One turn sends every row of this set to another row. A few are shown first. Where does it send the rows asked after them?
Degun: [-54   5 -31 -36  22  -6  22  36  15 -21  -7 -26  16 -29 -14   2 -18  36
 -26 -18 -22  16  14 -34  24  23  -7   5  18   9  22 -13  15 -14  27  -1
   8 -10   5 -15  17]
Lela: [  5   9   3 -37  22 -22   0  34  76   6 -37 -52  30  25  22  -7  11   1
 -27 -30  30  -2  32  -6  13  58   0 -16  -7   7   7  22 -14  55 -15 -51
  10  -7 -10  15  46]
bedi: [-12  13 -27  29 -21 -25 -14  -9  -6  12   5 -37  18  35   2 -26  46 -24
 -20 -26 -24 -27  54 -26  -3  20  28  -9  -5  -5  13  -5 -16  25 -17  18
   4  31 -16   2  33]
Ruk: [-20   4 -17 -54  -6  -4   6  23  20 -11 -33 -36   4 -20  -6  17 -33  19
   2 -15   1  12   5 -18  30  40  -9  14  -2   3  32 -27  23 -17  26  -1
  27 -14   3 -33  25]
dofu: [-13  16 -19  17  -3 -11  -7 -10  14  32  -8 -28  36  51 -14 -25  40 -31
 -22 -34 -11 -34  62  -7 -20  27  22 -21   9   0  -8  12 -30  16 -34  13
  -1  -5  -9  -2  36]
nepoz: [ 34  11 -18  19 -10 -47 -10  14  76  25 -36  -2  -9  24 -36  21   0 -26
 -45 -25  21  22 -21 -14   5  31  24 -21  -9  -7 -18 -12  11 -15  12 -13
  35  -2 -26  19  11]
kep: [  5  41 -27  -6  42 -41 -17  12  67 -12  -9  -1  -3  57 -24   7  23  14
 -21 -30 -23   0  28  -2   0  26  22 -51  21   4 -41  -8 -42  21 -11  -3
  18  -6 -25  21  29]
lufet: [  1  11  36  40  -7 -32   7   1  31   5 -14 -20   7  -5  33 -27  16 -14
  35 -11 -14 -31 -11  -3 -51  35 -35 -14  53 -14   7 -13 -20  17  40 -40
  27 -15 -12 -17 -20]
Dup: [ 18  15 -11  14 -38 -21 -25 -17   9  34 -22 -40  19  44  -9 -15  30 -40
   2 -27 -11 -36  48   1  -3  36  22  -9  -7  -3   8 -12 -19  21 -22  13
  12   4 -22 -12  44]
liga: [ 46   8  28 -30 -24 -11 -33  11  39   1   4 -37   7  25 -20   9  -4  -7
   7 -26 -10  31  15  -7 -10  10  31  19  -5 -11  24  -3 -35 -11  18 -17
  27  19  -4  21  70]
fosan: [-12  15  17  30 -32 -26  10  45  17   8  13 -16  -3  23 -34  -9  23  28
 -45 -12   3   7 -24 -20  -2  12  32  -7 -57  -1 -20 -25 -41  10  20 -36
  32  -2  -5  18  11]
nolel: [-21  19  29  22  -3 -13  24  33  41   7 -12 -23  13  53 -36  -5  18  15
 -52 -19  32   7  -5 -31   5  18  26 -35 -43  -4 -15 -14 -48  14  -3 -26
  52 -29  -2   7 -16]
guta: [-19  37  40  35  13 -20   6  -5  24   2 -16 -21  26  -8  21 -41  40 -15
  20   8  -7 -20  -7 -23 -50  47 -14  -7  56 -21   9 -20 -20   5  17 -54
  19 -25   0 -26 -23]
guk: [-17  17 -21 -51   2 -15   9  20  19  -2 -32 -42  -5 -22  -5  12 -33  20
  -4 -16  -4  10  14 -21  18  43 -12   6   2  -4  20 -16  31 -33  18  -1
  26 -23   8 -47  22]
Gad: [  0  58  -6   3  31 -37 -32   8  33 -33  -3 -29 -15  47 -15   3  50  19
 -20 -15 -10  21  22 -38  19  38  36 -29 -13  -7  -6 -34  -5  15 -19  -2
  39  42 -21   7  25]
fas: [-36   0 -10 -51  23   8  22  31  35   4 -29 -26  26  -8 -29  11 -33  25
 -12 -32   0   7  17  -4   9  37 -24  -3  19  15   4   3  10 -24  13  -4
  17 -38  13 -25  25]
zibas: [  6  13  -3   6 -35 -31  14  25  43  12 -22 -12  -7  39 -18   4  -1   5
 -34  -4  20  -5 -20  -9   8  18  39 -23 -45 -10 -11 -32 -65  21  21 -32
  40 -39 -11  10  -1]
lonag: [ 36  39   1 -21   3 -29 -44  13  46   2  -8 -19 -21  52 -24  16  23  14
   6 -32  -1   3   9  17  -9  48  15 -19 -25   0 -38 -17 -17   2  -9 -10
  32  27 -14   8  58]
lobed: [ 19   7  10 -26  20 -13  -2   5  72  -4 -10 -21  33  45 -26   6 -11 -11
 -17 -30 -17  23  39 -17  -6  -5  31 -19  44  -5  17  16 -64   5   6  -8
  20 -27 -11  29  38]
rigim: [ 13  14 -29  25  -6 -39  -8  20  57   7  -7  -1 -18  16 -21  13  17 -12
 -61 -24  25  31 -18 -35  -6  25  31 -12 -23 -15 -13  -6  16 -18  14 -12
  27  36  -8  31   9]
los: [-21  42  42  31  12  -4  -6  -8  35   2 -11 -21  12 -19   8 -36  35 -21
  22   1 -23 -29 -17 -17 -38  28 -20   1  51 -19   3 -29 -15   9  28 -45
  -5 -23  -3 -24 -21]
vetev: [-12   9   8  -3  27 -35   1  52  56  -6  -7 -53  34   3   8 -20  30  23
 -44 -32  -8   8  28 -24  19  42  -3  -9  -2  18   5  18   4  57  -9 -50
   2  17 -20  29  48]
gises: [-40  15 -34 -29  21 -25  22  30  14 -15 -10 -31   1 -30  -7   3 -24  33
 -25 -19 -30  12  19 -35  19  25 -11  -2  20   3  16 -10  25 -25  24   4
  13 -19   4 -31  16]
Gilo: [-16  37  31  20  11  -6  -5 -13  17   2 -10 -18  -7   7  42 -36  37   0
  34   6  19 -12  -8   9 -43  43 -18  -2  32 -29   5  -8 -16  -3  34 -41
  16   0  20 -39 -19]
niva: [-19  43  31  42  16 -26  -4  -9  20  -2 -15 -14   4  -6  25 -43  41   1
  27  14 -20 -10 -10   1 -20  30 -13  -6  55 -17   8 -25 -15   7  37 -42
  10 -19  -7 -35 -23]
Sili: [-32   9 -19 -45  24  -7  24  29  30   6 -21 -30   9 -12 -17   9 -35  28
 -14 -33  -9   5  24 -10  -1  36 -27  -9  21   7  -2  11  19 -35  15   2
  16 -34  15 -37  23]
duku: [-11  17  49  36   1  -5   3  -3  41   0  -9 -29  -2  -5  25 -23  16 -18
  33 -22 -11 -35 -15  -5 -42  20 -46 -12  41 -16   2 -12  -9  19  41 -27
  12  -3  -2 -18 -27]
ture: [  4  28 -20  20  20 -31  -2  16  72  19 -23   4   7  25 -44   8  23 -19
 -70 -21  28  30  -9 -35  -8  31  35 -24  -1  -8 -22  -1   7 -25  -7 -20
  23  -3  -8  23   3]
nufo: [-16  19  31  26  -1 -14   4  -1  14  -3   4 -20   3  -7  44 -33  35  -7
  27  -4   8 -24 -11 -18 -67  45 -21   0  34 -28   9  -6 -19   4  32 -47
  21  11  15 -16 -17]
nug: [ -1  26  30  -4  21 -11 -12  12  32 -30  13 -43  27  28 -22  -8  24   4
 -28 -19 -15  46  35 -60   9  -4  42   1  15 -12  44  -4 -25  -1  -2  -8
  33  29  -5  22  32]
tinur: [ 13  18  -9 -30  -4 -40 -17  37  55  -2 -26 -51  17  -5  24 -12  20   7
 -24  -9  -1   3  14 -13  27  57  20   9 -16   3  17 -10  -5  55  -1 -61
  -3   7 -23  17  62]
pak: [-14  17  35  44  13 -20   5  -1  27   5  -4 -15  -4   6  34 -33  25   7
  34 -13  -9 -18  -6  21 -39  24 -40 -16  50 -12  -6   4 -18  10  46 -28
  18  -3   2 -25 -23]
sibeg: [-24  33  31  15   6   7  -3 -12  32  -7  -2 -24  -6  -8  41 -29  31 -20
  26  -4   9 -29 -14 -19 -54  31 -21   1  30 -33   7 -16 -18  10  34 -37
  -1   4  19 -22 -25]

lufet turns into guta
lonag turns into kep
Lela turns into vetev
Where do these go?
guk turns into Sili
rigim turns into nepoz
fosan turns into zibas
dofu turns into bedi
duku turns into los
Degun turns into Ruk
lobed turns into nug
niva turns into Gilo

